[[143 123]
 [142 134]
 [121 111]
 [143 138]
 [154 136]]
|
[[143 123]
 [142 134]
 [121 111]]

[[112 142 148 154]
 [118 134 136 131]
 [119 136 136 140]
 [134 129 130 129]]
|
[[112 142]
 [118 134]
 [119 136]]

[[128 132 128 126 128]
 [124 105 135 128 121]
 [127 121 130 128 126]
 [127 122 130 128 126]]
|
[[128 132]
 [124 105]
 [127 121]]

[[138 120 122 131]
 [128 125 105 117]
 [119 128 128 139]
 [143 131 155 129]]
|
[[138 120]
 [128 125]
 [119 128]]

[[137 125 116]
 [112 115 155]
 [114 120 142]
 [113 133 141]
 [119 112 142]]
|
[[137 125]
 [112 115]
 [114 120]]

[[107 150]
 [125 120]
 [142 117]
 [127 131]]
|
[[107 150]
 [125 120]
 [142 117]]

[[149 128 133]
 [101 142 117]
 [ 98 144 116]
 [117 114 142]]
|
[[149 128]
 [101 142]
 [ 98 144]]
---
[[109 132]
 [122 124]
 [152 124]
 [137 122]]
|
[[109 132]
 [122 124]]

[[123 132 100 109 136]
 [126 122 103 120 125]
 [126 140 102 108 137]]
|
[[123 132]
 [126 122]]

[[123 121 133 131]
 [113 129 149 146]
 [116 131 145 149]
 [104 129 153 139]]
|
[[123 121]
 [113 129]]

[[103 135]
 [144 122]
 [112 146]
 [113 133]]
|
[[103 135]
 [144 122]]

[[113 112 118]
 [156 129 134]]
|
[[113 112]
 [156 129]]

[[128 125 129 131 141]
 [142 106 139 145 149]
 [131 131 142 140 139]]
|
[[128 125]
 [142 106]]

[[138 106 110 106]
 [139  99 122 107]
 [144 134 128 115]]
|
[[138 106]
 [139  99]]
---
[[120 129 129 138 150 134 114 119 119]
 [136 115 118 120 119 128 129 136 150]
 [114 120 119 122 130 130 141 149 130]]
|
[[136 115 118 120 119 128 129 136 150]
 [114 120 119 122 130 130 141 149 130]
 [120 129 129 138 150 134 114 119 119]]

[[120 135 123 128 109 123 116]
 [150 126 120 123 133 127 120]
 [116 137 129 125 127 136 144]
 [121 134 146 132 145 121 135]
 [116 143 145 130 118 117 113]
 [125 137 144 133 106 119 140]
 [120 128 131 126 147 130 123]
 [153 112 127 141 131 139 137]
 [123 115 143 129 124 136 128]]
|
[[150 126 120 123 133 127 120]
 [120 135 123 128 109 123 116]
 [153 112 127 141 131 139 137]
 [116 137 129 125 127 136 144]
 [120 128 131 126 147 130 123]
 [123 115 143 129 124 136 128]
 [125 137 144 133 106 119 140]
 [116 143 145 130 118 117 113]
 [121 134 146 132 145 121 135]]

[[124 124 129 127 126 121 127 127 140 128 131 117 130 124 124]
 [139 128 128 128 129 117 126 134 125 128 129 130 128 129 126]
 [105 128 127 128 129 125 127 115 134 128 129 133 126 129 127]]
|
[[105 128 127 128 129 125 127 115 134 128 129 133 126 129 127]
 [139 128 128 128 129 117 126 134 125 128 129 130 128 129 126]
 [124 124 129 127 126 121 127 127 140 128 131 117 130 124 124]]

[[148 147 107 133 112 142 122 143 140 137 108 126 136]
 [147 136 113 131 110 145 112 136 130 130 110 118 132]
 [147 138 106 134 119 144 118 140 144 136 108 121 137]
 [153 108 105 102 119 152 145 103 126 116 106 147 119]]
|
[[153 108 105 102 119 152 145 103 126 116 106 147 119]
 [147 138 106 134 119 144 118 140 144 136 108 121 137]
 [148 147 107 133 112 142 122 143 140 137 108 126 136]
 [147 136 113 131 110 145 112 136 130 130 110 118 132]]

[[125 123 152 133 130]
 [133 124 141 140 131]
 [124 129 128 123 127]
 [125 131 116 119 126]
 [130 124 146 138 131]
 [132 124 143 139 131]]
|
[[125 131 116 119 126]
 [124 129 128 123 127]
 [133 124 141 140 131]
 [132 124 143 139 131]
 [130 124 146 138 131]
 [125 123 152 133 130]]

[[136 153 127 119]
 [131 108 110 128]
 [133 102 125 135]
 [147 146 132 122]
 [140 143 147 128]
 [142 147 140 124]]
|
[[131 108 110 128]
 [133 102 125 135]
 [136 153 127 119]
 [147 146 132 122]
 [142 147 140 124]
 [140 143 147 128]]
---
[[130 129 100]
 [129 129 139]
 [134 130 140]
 [131 133 120]
 [128 131 147]]
|
[[130 129 100]
 [134 130 140]
 [128 131 147]]

[[139 139 106]
 [153 137 110]
 [138 136 116]
 [150 119 106]
 [123 141 125]]
|
[[139 139 106]
 [138 136 116]
 [123 141 125]]

[[122 136]
 [126 153]
 [125 129]
 [128 129]
 [139 123]
 [128 128]
 [134 119]
 [128 119]
 [127 129]]
|
[[122 136]
 [125 129]
 [139 123]
 [134 119]
 [127 129]]

[[149 136 137 146 146 125 118 142 138 121 128 140 124 123 139]
 [121 152 116 122 122 137 110 136 124 143 107 129 128 129 120]
 [129 117 124 127 127 133 134 142 126 124 119 115 120 132 120]
 [137 125 135 122 122 129 126 152 109 121 132 140 137 114 143]]
|
[[149 136 137 146 146 125 118 142 138 121 128 140 124 123 139]
 [129 117 124 127 127 133 134 142 126 124 119 115 120 132 120]]

[[124 106 125]
 [155 131 144]]
|
[[124 106 125]]

[[127 134 116 138 103 153 125 138 131 128 139]
 [148 116 131 116 155 136 135 116 125 134 116]
 [149 134 133 140 129  99 138 140 128 123 120]
 [117 130 134 144 141 137 130 144 149 105 121]
 [143 131 136 145 125 137 112 145 131 142 151]]
|
[[127 134 116 138 103 153 125 138 131 128 139]
 [149 134 133 140 129  99 138 140 128 123 120]
 [143 131 136 145 125 137 112 145 131 142 151]]

[[130 138 132 140 126 152 152 119 116 128 140 136 115 119]
 [121 149 122 124 124 105 130 123 153 130 123 138 127 133]
 [118 102 129 128 125 116 132 135 115 139 110 115 138 117]
 [120 102 127 125 124 116 136 136 114 138 109 110 142 117]
 [140 119 128 125 134 136 101 136 133 115 143 127 134 141]]
|
[[130 138 132 140 126 152 152 119 116 128 140 136 115 119]
 [118 102 129 128 125 116 132 135 115 139 110 115 138 117]
 [140 119 128 125 134 136 101 136 133 115 143 127 134 141]]

[[142 131 110 128]
 [116 133 118 122]
 [113 121 132 125]
 [139 142 114 141]
 [105 127 119 119]
 [130 147 116 135]
 [126 131 139 115]]
|
[[142 131 110 128]
 [113 121 132 125]
 [105 127 119 119]
 [126 131 139 115]]
---
[[144 128 110 108]
 [138 128 131 115]
 [115 122 154 138]
 [130 134 155 101]]
|
[[128 131]
 [122 154]]

[[151 109 115]
 [119 118 125]
 [132 109 119]
 [121 154 142]
 [111 135 135]]
|
[[118 125]
 [109 119]]

[[122 126 133]
 [140 150 123]
 [131 144 128]
 [128 141 127]
 [126 117 144]]
|
[[150 123]
 [144 128]]

[[134 119 116 122 151]
 [126 111 116 130 154]
 [112 130 127 122 131]]
|
[[111 116]
 [130 127]]

[[131 123 147]
 [118 130 103]
 [134 142 157]
 [121 153 136]
 [116 115 139]]
|
[[130 103]
 [142 157]]

[[136 130 135 126 152]
 [106 112 125 140 130]
 [123 135 157 104 128]]
|
[[112 125]
 [135 157]]

[[156 137 141 122 122]
 [155 137 140 122 122]
 [101 117 116 136 136]
 [140 132 134 125 125]
 [133 138 132 117 118]]
|
[[137 140]
 [117 116]]

[[118 116 111 131]
 [109 141 108 136]
 [122 123 114 125]
 [104 117 134 124]
 [136 136 118 136]]
|
[[141 108]
 [123 114]]
